One vector is turned by the same rotation once a step. Each row is the vector after some number of steps, and that number follows the row.
The counts run from 0 to 187.
[ 92 133  89 148 141  74 134 124 124  80 183 117 160 112 129 101 159  85
 129 107 113 121 112 159 123 148 146 131 143 162 108 104 146 188 138 147
 104 115 110 124 119 154 185 101 162 121  79 125 150 147 153 184 132 133
 157 164 136  88 120 125 117 131 134 133 105 149 136 110 204 119 146  97
 133 155 115  75 106 145 149 137 131 118 129  94  84 159] | 120
[ 83 133  56 115 118  87 141  99 108  68 185 116 187 158 159  85 181  84
 156 123 129  88 112 106 107 131 145  93 170 134 113 130 146 171 124 153
  94 172 143 109 157 123 156 100 147  95  96 146 132 130 153 135 107 148
 136 147 145  81 154 138 115 123 137 121  78 149 166 131 157 125 140 104
 144 148 121  98 151 127 129 143 128 165 159 128  93 131] | 103
[108 160  63 143  95 105 160  87 143  87 150 116 176 114 165 128 158  95
 151  92 127 130 120 135  94 119 146  78 172 125 159 117 145 172 133 131
 100 168 140 117 133 144 112  90 130  67 104 106  96 153 171  93 138 140
 155 161 137  95 157 170 107  83 105 122 123  91 139 129 155 122 154  99
 141 156 125 104  89 129 129 151 114 140 117 134 112 159] | 170
[134 154  93 160  97  70 171 107 132  77 149 128 152 115 138 137 153  78
 128 129 154  79 175 109 115 126 147 113 157 116 107 122  91 179 114 161
  81 149 130 118 134 125 129 162 154 107  96 120 145 166 117 135 144 110
 142 150 147 111 120 106 133 133 137 171 122 144 148 161 148 131 110 103
 144 138  87  98 112 143 118 153 150 163 139 135  80  66] | 16
[121 153  51 158 112  62 151 126 129  87 157 144 145 123 144 108 148  97
 133  95 163  60 165  88 118 131 144 116 138 140  98 100 100 157 125 157
  68 147 115 110 119 132 110 123 155 115  88 113 139 144 129 131 112 106
 152 124 141 100 122  98 118 135 141 158 107 116 143 132 158 135 109 111
 131 151 110 109 121 152 121 149 145 160 161 122  90  97] | 100
[123 174  68 137 107  73 176 118 158 111 173 133 167 124 141  89 138 117
 135 133 141  91 155  81 131 149 149 128 132 171  95 140 126 176 138 142
  70 187 146 108 157 131 126  90 167 121 110 102 126 109 141 120  86  96
 130 122 139 142 153 133 120 113 152 122 121 147 166 128 146 103 101 130
 134 119 106 102 146 155 117 131 109 126 167 106 100  81] | 42
[143 148  99 165  99  87 195 130 147  90 110 142 159  97 118 126 145  87
 135 119 137 157 103 136 143 114 156  98 167 119 174 145 111 226 107 154
  76 164 149  89 106 151 143 128 141  94 104  93 107 133 159 147 146 114
 113 161 107 135 137 140 133 135 115 106 129 141 120 151 152 145 148 116
 129 132  85 124 149 138  90 152 133 165 122 135 119 119] | 48
[103 134  56 155 139  76 149 135 117  77 169 143 131 118 139  95 145  79
 148 112 112 114 114 147 135 148 141 110 146 121 103 101 124 190 114 148
  98 128 112 114 123 145 187  82 149 131 103 128 134 150 122 170 127 128
 179 146 125  83 138 137  96 143  95 132 107 128 120 120 178 132 166 112
 122 160 108 106 106 152 128 157 151 136 133 126 116 176] | 0
[105 142 122 145 138  95 173 125 164  94 122 127 115 109 116 127 143  78
 115 128 131 144 129 169 107 162 168 132 127 152 108 119 126 160 123 136
  98 104 138 143 137 187 149 109 187 117  92 123 117 163 124 173 177 128
 158 146 110  99  98 145 149 143 116 131 146 133 155 112 215 104 136  73
 137 120 121  92 103 150  87 133 126 146 106 133  68 121] | 177
[108 151  96 125 115 112 168 127 147  91 129 100 153 122 136 104 147  91
 142 116 126 159  82 143 114 153 169  94 155 145 145 141 130 188 112 145
  97 137 186 122 134 160 144  79 158 101 110 108 108 123 148 122 132 146
 148 167  91 102 122 188 143 122 106  83 117 136 143 108 180 100 157  91
 124 122 133 109 118 142  82 130 104 135 100 145 112 183] | 27
[ 82 152 141 150 104  98 157  90 166  88 112 118 161 128 148 154 155 102
 167 153 129 130 102 150 105 143 174  94 180 165 141 142 164 193 148 127
  95 147 136 125 150 158 142 105 146  77 126 115 101 144 158 136 128 149
 161 175 131  94 141 163 105 104 132 135 120 143 147 131 170 114 134  77
 154 141 135 112  89 149 112 126 105 119 100 121  87 155] | 174
[115 146  75 155 119  83 180 132 127  77 124 151 186 123 136  94 163 101
 148 127 104 142  92 118 141 113 155  96 190 144 148 126 151 224 117 142
 104 162 143 107 118 126 136 100 125 104 103 114 132 121 172 131  92 117
 138 159 104 107 143 144  89 141 118 133 122 130 128 148 163 152 137 116
 126 179 139 133 145 138 124 138 144 151 140 142 141 175] | 67
[ 70 118  88 121 145  83 163 118 134 102 191 118 169 127 123  76 171  89
 149 128  88 131 101 130 130 155 161 132 156 149 104 136 136 168 122 139
 100 153 144 114 156 149 175  89 178 126  98 136 151 130 132 178 116 134
 132 151 125 125 121 117 132 156 153 113 105 168 158 118 184 124 120 106
 125 142 125  91 144 138 138 148 120 139 159 110  82 109] | 40
[111 172  64 173 104  83 168 117 141  84 120 161 201 104 165 117 161 133
 150  99 130 115 125  88 118 111 132  90 176 158 154 113 165 185 148 139
 102 179 135 102 134 134  95  98 125  93  92 100 137 135 176  98  96 111
 132 146 121  98 159 137  90 114 125 152 137 109 121 143 157 134 117 120
 130 162 131 115 128 140 134 125 117 134 143 125 141 160] | 68
[ 85 137  78 139 113  58 160 108 132  70 159 115 140 128 131  85 150  85
 146 158 138 117 117 149 153 151 171 139 137 130  99 138 100 186 111 144
  82 128 101 124 138 149 171 108 151 116 122 123 108 138  92 172 145 153
 155 147 140 115 138 135 111 120 115 122 120 126 115 159 149 143 164  79
 123 148 128 116 138 159 104 178 127 142 115 141  77 119] | 80
[125 164  86 141 120  62 150 127 150 102 196 127 156 123 156 110 166  93
 125 102 129  88 144 111  97 147 137 119 167 151  84 100 140 172 127 145
  98 157 156 107 138 142 141  95 167 116  98 102 157 125 147 141  93  86
 144 147 153  93 139 121 134 110 152 133 121 150 183 102 175  82 104 140
 149 123 101  74  97 143 127 128 122  97 165 123 115 126] | 122
[141 123  87 151 112  98 192 137 150  94 131 145 185  82 114 133 166  74
 126  89 110 176 119 120 133 117 152  89 174 132 146 115 140 177 132 120
 123 158 144  96 113 152 115 111 159 106  76 106 130 151 170 122 150  99
 125 140 127 107 118 119 140 165 122 136 150 101 135 134 194 141 130 121
 146 144 103 125 107 138 142 122 142 175 139 134 107 113] | 70
[ 97 136  80 131 138  99 163 122 152  76 139 137 182 126 149  99 150  97
 142 112  98 136  83 108 107 125 174  90 163 180 141 128 164 193 128 134
 116 163 148 113 129 147 151  65 129 114 107 114 128 113 177 131  85 126
 156 147 109  98 143 169  74 129 133 129 111 123 150 106 180 138 155  98
 138 161 135 137 104 159 133 134 127 124 151 113 133 167] | 5
[105 133 141 151  99  90 178 109 135  89 129 110 166 113 106 146 164  80
 135 129  99 162 102 171 121 132 160  94 178 121 155 117 153 196 131 135
 112 136 123 119 126 169 175 146 149  94 102 113 128 158 140 154 162 136
 147 191 134  86 129 137 154 145 113 120 137 156 138 134 179 125 131 101
 152 135 109  83 108 129 129 126 139 136  95 147  89 131] | 53
[128 161  85 130 117 103 195 142 167 108 131 149 159 108 138 146 147 103
 129 104 127 137 123  93  94 137 156 112 153 160 130 117 130 167 127 113
 109 178 174 115 125 154 103  86 174 126  87 110 129 136 168  99 126  85
 128 128 108 133 127 155 143 129 153 133 136 106 174 113 189 105 116 101
 155 128 113 118  97 137 113 108 122 154 150 134 105 112] | 7
[109 138  63 146 108 100 157 109 142  85 149 119 179 116 146 102 154  68
 155 120 107 132 100 141 135 113 155  79 160 130 165 122 141 208 117 142
  88 156 121 102 130 142 147  98 105  80 102 119  92 141 154 137 140 153
 137 183 130 110 155 160  97 122 108 111 109 107 116 153 160 160 178 108
 132 162 132 129 125 138 136 159 131 157 113 129 102 153] | 169
[102 132  62 130 126  92 185 136 143 102 164 116 175 105 111  72 146  90
 133 119 116 151  99 123 165 142 154 117 128 146 136 136  97 182 113 151
  72 157 136 109 134 154 141  82 166 131  88 112 104 117 133 153 134 136
 127 138 107 159 123 149 125 144 134  90 133 125 117 132 161 131 175  98
 122 152 113 104 156 153 113 160 119 161 156 128  85 121] | 44
[ 89 163  85 157 104  64 160  72 107  64 130 144 164 134 151 142 167 118
 136 140 178  82 178 121 127 148 140 110 157 120 103 123 121 157 139 131
  82 145 128 119 142 130 105 150 161  86  95 119 130 169 125 110 120 127
 143 147 136  76 124 104 124 127 134 158 105 143 153 155 148 129  92  87
 130 140 137  88 126 136 116 141 122 165 126 157  85  98] | 15
[109 132 110 125 124  74 204 134 148 102 148 142 165 125 114 116 179  82
 126 134  92 151 135 129 127 159 173 127 150 146  76 130 118 156 126 129
 105 141 139 123 151 152 152 117 194 145  80 119 144 151 115 166 132 110
 139 119 116 107 105 118 152 168 138 146 143 137 169 137 208 125 117  73
 142 130 107 108 114 142 120 137 124 161 156 131  61  72] | 159
[109 156 104 152 104  83 187 129 148 113 141 158 160 103 124 139 162  88
 113 106 130 120 159 108 101 159 149 127 141 149  89 104 130 132 141 121
 108 150 126 136 150 157 107 113 201 137  79 104 135 152 133 134 127  84
 141  99 130 102  97 103 142 152 156 153 164 112 184 132 196 115  97  83
 153 135 107  87 108 141 132 122 116 151 153 129  73  86] | 158
[133 152  65 133 118  80 198 139 177 105 171 120 157  94 128  87 143  75
 129 125 121 117 138  93 132 143 141 123 123 155 118 144  92 188 120 155
  66 168 130  99 136 150 132  83 164 130 106  88 117 130 134 150 126  83
 127 110 119 176 137 136 145 135 154 106 138 134 149 130 153 120 136 120
 125 121  87 119 149 161 104 142 112 152 163 109  85  89] | 43
[151 129  53 152 113  83 183 132 151  86 154 134 159 108 136 108 150  55
 145 120 123 130 116 128 140 119 168  91 162 116 168 133 109 217 101 146
  86 160 130 110 130 139 162 105 123 107 131  94 102 145 148 137 142 118
 138 172 137 121 134 144 120 135 107 103 120 105 129 138 148 161 188 124
 141 137  83 146 122 137 118 172 154 164 114 125 113 108] | 168
[ 85 164  99 177 134  85 142 118 107  73 102 141 156 116 131 127 149 124
 122  94 144 115 120 144 103 142 144 106 155 131 133 115 146 175 142 149
  85 120 139 133 126 149 106 117 162  78  81 117 156 160 159 123 113 132
 163 172 100  78 128 135 105 131 110 155 110 137 124 122 185 114 104  95
 123 161 160  83 115 163 107 102 117 130 102 136 105 191] | 32
[ 91 172  53 152 127  70 159 144 115  63 160 149 165 116 149  67 138 118
 139 111 118 126 118 129 148 156 138 136 128 150 107 119 127 190 135 146
  87 137 135 123 123 149 148  60 160 126 103 109 117 104 128 126  85 123
 140 131 116  97 145 131 104 126 111 130 125 135 127 121 169 104 143 107
 100 156 159  99 137 154 104 152 123 119 148 145 127 199] | 63
[112 146 118 163 139  91 163 127 128  73  83 140 141 106 117 108 137 101
 114 111 143 147  95 157 134 133 164 112 162 146 142 119 135 198 115 154
  87 103 139 131 113 154 136 121 164 100  77  99 137 152 160 165 156 128
 142 183  81 100 113 136 109 140 104 136 121 132 116 115 185 111 137  96
 126 162 129  97 123 163  98 120 130 135  93 141 109 173] | 31
[108 155 127 147  85  83 194  87 168  88 112 140 200 119 142 161 175 104
 158 136 130 113 146 111 112 129 161 110 173 153 119 141 161 160 152 116
  96 179 129 124 157 150  86 120 168  85 103 109 124 146 168  94 121  93
 122 140 138 114 133 124 123 112 148 163 146 127 173 143 157 124  93 102
 161 136 127 112 116 142 127 132 103 148 125 121  77  81] | 73
[152 175  72 164  74  79 204 122 148  94 144 131 168 116 132 130 150  97
 123 120 154 108 141 114 132 130 138 103 150 113 151 140  96 193 115 157
  76 187 161 101 134 145 109 129 158  96 112  86 127 139 130 101 131  92
 103 154 107 143 149 138 164 107 115  96 135 123 156 146 127 106 135 138
 123 114  99 104 149 138  92 150 130 174 128 147 116 107] | 47
[110 130  98 151 118  95 172 112 142  66  99 146 163 116 107 115 162  89
 118 124 148 145 133 150 152 151 164 123 141 124 119 139 102 172 124 142
  72 114 136 127 124 161 124 135 193 109  82 127 124 172 135 148 166 144
 121 151 102 110 101 117 119 173 116 127 123 133 127 137 198 152 137  65
 136 159 132  93 134 160 111 140 139 187 119 139  71 107] | 13
